In the data rows, 50 means zero.
Some points, one per row:
[27, 12, 33, 68, 74, 40, 47, 46, 11, 48, 64, 60, 42, 40, 31, 33, 30, 63, 54, 44, 29, 68, 70]
[75, 99, 91, 40, 00, 70, 48, 49, 99, 61, 54, 48, 56, 62, 98, 77, 84, 54, 64, 67, 99, 16, 14]
[58, 50, 34, 41, 57, 56, 53, 51, 44, 33, 37, 42, 59, 51, 40, 53, 35, 30, 36, 55, 52, 65, 71]
[40, 00, 09, 70, 89, 31, 41, 50, 06, 40, 62, 56, 34, 49, 13, 30, 29, 72, 53, 31, 00, 73, 68]
[63, 99, 83, 36, 03, 60, 47, 49, 95, 54, 59, 53, 57, 68, 88, 67, 72, 45, 68, 70, 99, 25, 14]
[65, 74, 68, 48, 24, 37, 50, 58, 56, 55, 50, 36, 13, 14, 46, 69, 76, 66, 64, 41, 21, 12, 21]
[56, 61, 48, 38, 47, 59, 58, 51, 61, 51, 36, 52, 63, 53, 59, 59, 56, 39, 42, 55, 76, 51, 45]
[53, 69, 54, 41, 44, 67, 49, 55, 65, 47, 50, 53, 64, 57, 59, 56, 50, 46, 52, 65, 70, 44, 36]
[55, 56, 57, 48, 44, 54, 51, 47, 61, 54, 60, 55, 59, 49, 54, 45, 51, 55, 69, 63, 75, 41, 31]
[62, 56, 38, 35, 56, 50, 58, 47, 36, 37, 66, 69, 60, 50, 38, 27, 52, 77, 71, 70, 66, 33, 10]
[57, 78, 55, 38, 36, 58, 54, 49, 70, 42, 33, 53, 76, 70, 63, 64, 44, 28, 42, 65, 81, 51, 54]
[45, 21, 29, 53, 70, 38, 56, 62, 19, 49, 29, 18, 22, 47, 30, 50, 33, 45, 14, 17, 00, 79, 99]
[58, 77, 66, 39, 39, 57, 58, 52, 58, 46, 45, 31, 64, 70, 64, 57, 51, 38, 53, 66, 72, 50, 50]
[43, 32, 50, 59, 69, 31, 43, 51, 38, 58, 51, 46, 34, 32, 23, 43, 44, 69, 43, 31, 16, 55, 62]
[63, 99, 79, 33, 04, 71, 48, 48, 94, 47, 44, 62, 87, 78, 95, 71, 65, 29, 62, 81, 99, 33, 05]
[47, 38, 46, 52, 56, 54, 54, 55, 54, 58, 48, 56, 52, 49, 44, 49, 42, 47, 50, 55, 39, 58, 58]
[32, 10, 28, 60, 71, 41, 50, 47, 33, 47, 51, 52, 44, 47, 36, 48, 39, 43, 43, 35, 29, 62, 62]
[34, 23, 32, 58, 71, 50, 49, 53, 30, 31, 49, 55, 56, 51, 38, 45, 38, 44, 43, 46, 42, 65, 69]
[48, 37, 32, 48, 70, 48, 48, 54, 39, 44, 34, 36, 46, 45, 45, 53, 47, 48, 30, 35, 36, 66, 71]
[52, 51, 42, 44, 56, 47, 46, 52, 45, 47, 47, 51, 54, 49, 52, 49, 46, 47, 59, 60, 61, 58, 54]
[46, 51, 58, 52, 43, 43, 48, 56, 49, 59, 56, 52, 36, 42, 49, 56, 62, 56, 46, 43, 37, 47, 52]
[49, 40, 41, 49, 62, 50, 58, 54, 42, 49, 32, 42, 48, 50, 52, 56, 48, 41, 50, 53, 44, 53, 61]
[46, 49, 49, 45, 58, 51, 51, 55, 45, 40, 42, 52, 53, 48, 44, 51, 42, 44, 48, 57, 39, 60, 64]
[57, 67, 58, 42, 31, 58, 45, 46, 68, 39, 54, 56, 71, 62, 74, 63, 58, 40, 56, 74, 93, 41, 34]
[75, 99, 74, 26, 07, 76, 51, 50, 99, 51, 46, 51, 75, 75, 98, 72, 73, 40, 55, 72, 99, 23, 11]
[64, 80, 62, 32, 32, 64, 50, 49, 68, 44, 33, 47, 66, 72, 74, 59, 64, 33, 44, 52, 91, 51, 44]
[65, 89, 70, 36, 16, 68, 48, 51, 89, 53, 53, 40, 54, 68, 86, 69, 71, 49, 63, 53, 75, 31, 26]
[51, 19, 21, 45, 76, 46, 52, 56, 29, 37, 29, 36, 48, 53, 38, 45, 37, 37, 26, 33, 20, 72, 78]
[59, 81, 56, 37, 27, 63, 55, 52, 78, 54, 49, 41, 43, 54, 77, 69, 68, 51, 52, 54, 61, 42, 40]
[63, 73, 67, 43, 31, 55, 56, 51, 69, 54, 44, 49, 41, 61, 70, 53, 60, 43, 39, 48, 75, 48, 41]
Then 16 other points, each followed by its number:
[53, 52, 49, 48, 49, 46, 50, 52, 48, 59, 53, 37, 25, 45, 49, 61, 56, 56, 32, 21, 16, 54, 70] 0
[36, 42, 47, 54, 59, 56, 55, 49, 56, 40, 46, 53, 66, 61, 60, 62, 53, 49, 33, 36, 57, 56, 59] 1
[54, 42, 44, 43, 59, 51, 55, 50, 43, 44, 40, 42, 44, 46, 37, 59, 40, 36, 43, 49, 40, 66, 66] 2
[28, 00, 07, 59, 92, 38, 56, 59, 23, 50, 43, 30, 30, 37, 26, 52, 42, 58, 21, 00, 00, 71, 90] 3
[22, 18, 37, 68, 66, 37, 49, 37, 23, 52, 65, 61, 49, 48, 27, 34, 20, 48, 51, 48, 30, 66, 76] 4
[52, 51, 56, 54, 54, 55, 52, 48, 51, 37, 66, 73, 59, 61, 55, 44, 44, 49, 73, 69, 76, 48, 31] 5
[51, 48, 53, 37, 47, 46, 53, 50, 44, 37, 30, 48, 55, 53, 45, 42, 26, 57, 72, 59, 41, 72, 55] 6
[31, 31, 44, 56, 59, 58, 55, 55, 49, 48, 42, 47, 59, 54, 59, 54, 52, 41, 33, 38, 42, 54, 54] 7
[29, 31, 42, 60, 64, 49, 50, 45, 36, 37, 45, 60, 59, 53, 46, 57, 44, 42, 40, 43, 52, 53, 66] 8
[48, 42, 56, 59, 51, 58, 51, 46, 51, 46, 55, 63, 62, 53, 60, 51, 43, 42, 61, 60, 68, 42, 47] 9
[58, 56, 41, 38, 46, 59, 54, 45, 48, 40, 42, 50, 61, 53, 52, 56, 45, 29, 39, 54, 62, 59, 59] 10
[49, 62, 54, 46, 42, 53, 52, 52, 63, 58, 49, 41, 42, 50, 55, 64, 61, 56, 44, 38, 28, 38, 54] 11
[37, 27, 36, 61, 62, 44, 52, 41, 35, 46, 58, 61, 51, 49, 40, 34, 33, 56, 58, 56, 42, 56, 60] 12
[44, 17, 26, 52, 72, 46, 51, 53, 35, 48, 39, 31, 31, 50, 43, 50, 48, 55, 28, 08, 00, 66, 75] 13
[52, 58, 51, 34, 46, 60, 58, 58, 51, 47, 33, 50, 58, 58, 50, 53, 37, 43, 50, 60, 56, 54, 57] 14
[41, 07, 17, 54, 83, 40, 52, 53, 21, 64, 43, 26, 01, 22, 14, 53, 44, 64, 36, 13, 00, 61, 72] 15
Which of these numbered points is nearest to each point below, looking only along the 8 directions in which the first points spread most? Its number follows each.
[30, 17, 32, 53, 78, 44, 55, 51, 34, 54, 45, 45, 40, 53, 42, 51, 51, 53, 26, 18, 16, 55, 66] > 13
[63, 48, 34, 46, 58, 58, 48, 53, 39, 36, 47, 59, 59, 56, 52, 42, 31, 39, 59, 65, 59, 59, 53] > 6
[52, 35, 34, 44, 55, 48, 51, 51, 39, 40, 39, 48, 62, 59, 48, 55, 42, 40, 34, 42, 60, 57, 62] > 1
[46, 51, 52, 56, 43, 57, 54, 51, 61, 42, 38, 50, 71, 66, 63, 61, 63, 40, 45, 49, 73, 48, 51] > 10
[20, 00, 33, 63, 84, 28, 47, 37, 14, 52, 64, 54, 33, 43, 09, 29, 30, 67, 51, 34, 09, 78, 72] > 4
[54, 20, 33, 50, 73, 34, 53, 60, 30, 54, 44, 28, 33, 41, 38, 48, 49, 48, 29, 09, 01, 61, 80] > 13
[41, 23, 34, 58, 69, 47, 49, 58, 37, 45, 45, 29, 32, 49, 41, 48, 49, 59, 30, 19, 09, 65, 70] > 13
[38, 47, 53, 55, 54, 55, 47, 49, 57, 44, 44, 64, 65, 60, 63, 54, 49, 31, 53, 60, 68, 53, 40] > 9
[34, 41, 59, 53, 53, 48, 44, 48, 49, 45, 62, 69, 61, 56, 54, 46, 48, 38, 51, 62, 67, 55, 55] > 9
[46, 47, 46, 46, 48, 53, 48, 49, 51, 41, 56, 55, 67, 51, 65, 54, 49, 36, 54, 62, 69, 50, 49] > 9
[65, 57, 71, 52, 44, 31, 64, 61, 48, 58, 50, 22, 09, 34, 57, 66, 61, 62, 34, 07, 00, 56, 70] > 0
[27, 10, 36, 63, 74, 40, 53, 45, 22, 51, 62, 57, 40, 42, 28, 29, 34, 56, 54, 44, 23, 70, 68] > 4
[26, 36, 44, 60, 67, 42, 47, 32, 43, 64, 69, 56, 52, 44, 31, 40, 48, 69, 61, 58, 40, 43, 42] > 12
[36, 41, 52, 56, 48, 53, 54, 48, 38, 49, 58, 61, 55, 52, 49, 36, 42, 46, 60, 62, 58, 45, 52] > 9
[51, 53, 47, 56, 46, 52, 47, 51, 53, 46, 50, 58, 68, 53, 64, 46, 47, 46, 70, 71, 71, 52, 45] > 9
[55, 70, 53, 37, 38, 57, 54, 50, 62, 50, 35, 42, 53, 63, 61, 57, 57, 42, 37, 46, 65, 53, 61] > 10
[42, 06, 34, 61, 67, 38, 47, 41, 27, 52, 68, 56, 47, 43, 20, 27, 45, 74, 58, 46, 29, 51, 43] > 12
Now 16 new points, numbered from 0 again:
[62, 40, 57, 60, 47, 19, 49, 65, 43, 55, 51, 28, 00, 03, 14, 61, 65, 70, 43, 23, 00, 23, 53] 0
[48, 16, 34, 62, 72, 48, 45, 47, 29, 45, 66, 62, 48, 42, 34, 31, 43, 59, 58, 51, 43, 58, 53] 1
[65, 78, 59, 45, 39, 63, 51, 52, 69, 40, 48, 58, 79, 65, 77, 58, 50, 29, 52, 72, 99, 39, 31] 2
[78, 86, 85, 71, 38, 36, 24, 45, 71, 75, 63, 55, 50, 32, 33, 28, 56, 60, 74, 71, 67, 38, 19] 3
[25, 00, 30, 66, 92, 41, 45, 59, 18, 49, 40, 40, 33, 40, 29, 43, 46, 61, 29, 12, 00, 62, 79] 4
[44, 60, 63, 49, 41, 56, 44, 42, 51, 54, 68, 66, 59, 59, 65, 44, 56, 56, 78, 80, 85, 41, 14] 5
[53, 51, 42, 47, 54, 48, 59, 50, 43, 48, 38, 38, 48, 60, 51, 47, 39, 37, 32, 52, 45, 62, 68] 6
[54, 43, 48, 54, 50, 35, 58, 60, 46, 62, 48, 30, 27, 40, 45, 58, 55, 59, 40, 20, 17, 55, 73] 7
[53, 60, 62, 66, 53, 34, 38, 57, 61, 68, 62, 57, 32, 20, 35, 47, 65, 63, 60, 45, 40, 27, 31] 8
[47, 41, 38, 53, 52, 56, 51, 53, 40, 45, 54, 61, 56, 52, 54, 48, 44, 47, 55, 64, 46, 57, 54] 9
[56, 77, 68, 40, 27, 52, 61, 47, 74, 56, 53, 42, 46, 59, 70, 61, 69, 51, 44, 48, 74, 44, 33] 10
[59, 97, 69, 38, 27, 66, 55, 50, 76, 45, 42, 74, 78, 74, 75, 57, 52, 37, 73, 91, 99, 32, 18] 11
[61, 55, 32, 41, 51, 61, 56, 54, 46, 36, 41, 64, 67, 60, 56, 33, 29, 43, 73, 73, 67, 55, 46] 12
[51, 71, 54, 39, 36, 55, 55, 60, 67, 52, 43, 53, 69, 57, 68, 61, 59, 33, 46, 55, 76, 45, 42] 13
[60, 58, 61, 66, 40, 33, 43, 64, 60, 62, 56, 38, 15, 18, 37, 59, 72, 72, 53, 44, 25, 21, 28] 14
[27, 25, 48, 63, 70, 44, 44, 39, 25, 49, 62, 58, 52, 45, 41, 40, 39, 49, 52, 46, 29, 60, 63] 15
Which of these numbered points is nearest to each point below, looking only along the 8 directions in which the first points spread most? Its number follows each.
[31, 21, 43, 61, 56, 41, 47, 47, 29, 41, 54, 58, 54, 46, 41, 52, 38, 45, 36, 41, 34, 58, 70] > 15
[54, 51, 67, 70, 52, 36, 41, 56, 59, 67, 55, 54, 40, 22, 33, 48, 63, 63, 63, 50, 38, 30, 27] > 8
[62, 61, 69, 66, 46, 28, 34, 50, 57, 70, 58, 47, 39, 30, 17, 24, 41, 58, 58, 56, 43, 54, 46] > 8
[64, 71, 46, 38, 42, 67, 50, 52, 47, 32, 47, 64, 72, 54, 58, 41, 37, 53, 79, 71, 79, 52, 34] > 12
[58, 49, 44, 39, 50, 51, 53, 54, 46, 43, 34, 36, 44, 62, 44, 52, 41, 39, 35, 51, 44, 70, 77] > 6
[68, 56, 75, 77, 56, 15, 32, 51, 52, 65, 52, 47, 31, 14, 05, 28, 51, 83, 69, 50, 26, 44, 32] > 8
[48, 41, 40, 49, 63, 40, 59, 59, 35, 63, 38, 24, 25, 45, 51, 57, 49, 58, 29, 07, 04, 64, 73] > 7
[30, 18, 36, 67, 68, 43, 43, 46, 36, 48, 49, 65, 54, 42, 42, 40, 35, 48, 54, 48, 32, 58, 65] > 15
[53, 47, 46, 53, 48, 56, 49, 49, 43, 43, 53, 70, 57, 53, 60, 40, 38, 45, 62, 74, 79, 52, 37] > 12
[57, 85, 69, 37, 22, 56, 52, 51, 84, 57, 49, 50, 58, 61, 81, 62, 68, 50, 51, 52, 79, 38, 33] > 10
[31, 56, 64, 52, 36, 62, 38, 34, 56, 63, 75, 72, 62, 59, 49, 46, 63, 65, 78, 77, 81, 37, 21] > 5
[51, 59, 56, 56, 38, 53, 50, 35, 59, 59, 67, 61, 63, 52, 41, 52, 68, 64, 63, 65, 77, 28, 21] > 5
[52, 99, 85, 45, 08, 69, 42, 38, 84, 49, 74, 85, 87, 61, 81, 49, 77, 53, 94, 99, 99, 15, 00] > 11
[30, 19, 41, 62, 60, 44, 49, 47, 40, 39, 53, 58, 50, 44, 42, 47, 33, 40, 51, 52, 48, 58, 60] > 15
[55, 70, 60, 44, 32, 60, 52, 34, 56, 57, 70, 80, 72, 52, 53, 41, 75, 70, 80, 88, 96, 12, 00] > 5
[58, 48, 59, 72, 66, 24, 35, 48, 44, 61, 55, 47, 32, 27, 14, 18, 15, 43, 43, 45, 29, 65, 75] > 15
[59, 31, 30, 50, 72, 48, 49, 56, 29, 37, 38, 58, 46, 47, 33, 42, 16, 42, 49, 47, 27, 75, 73] > 15
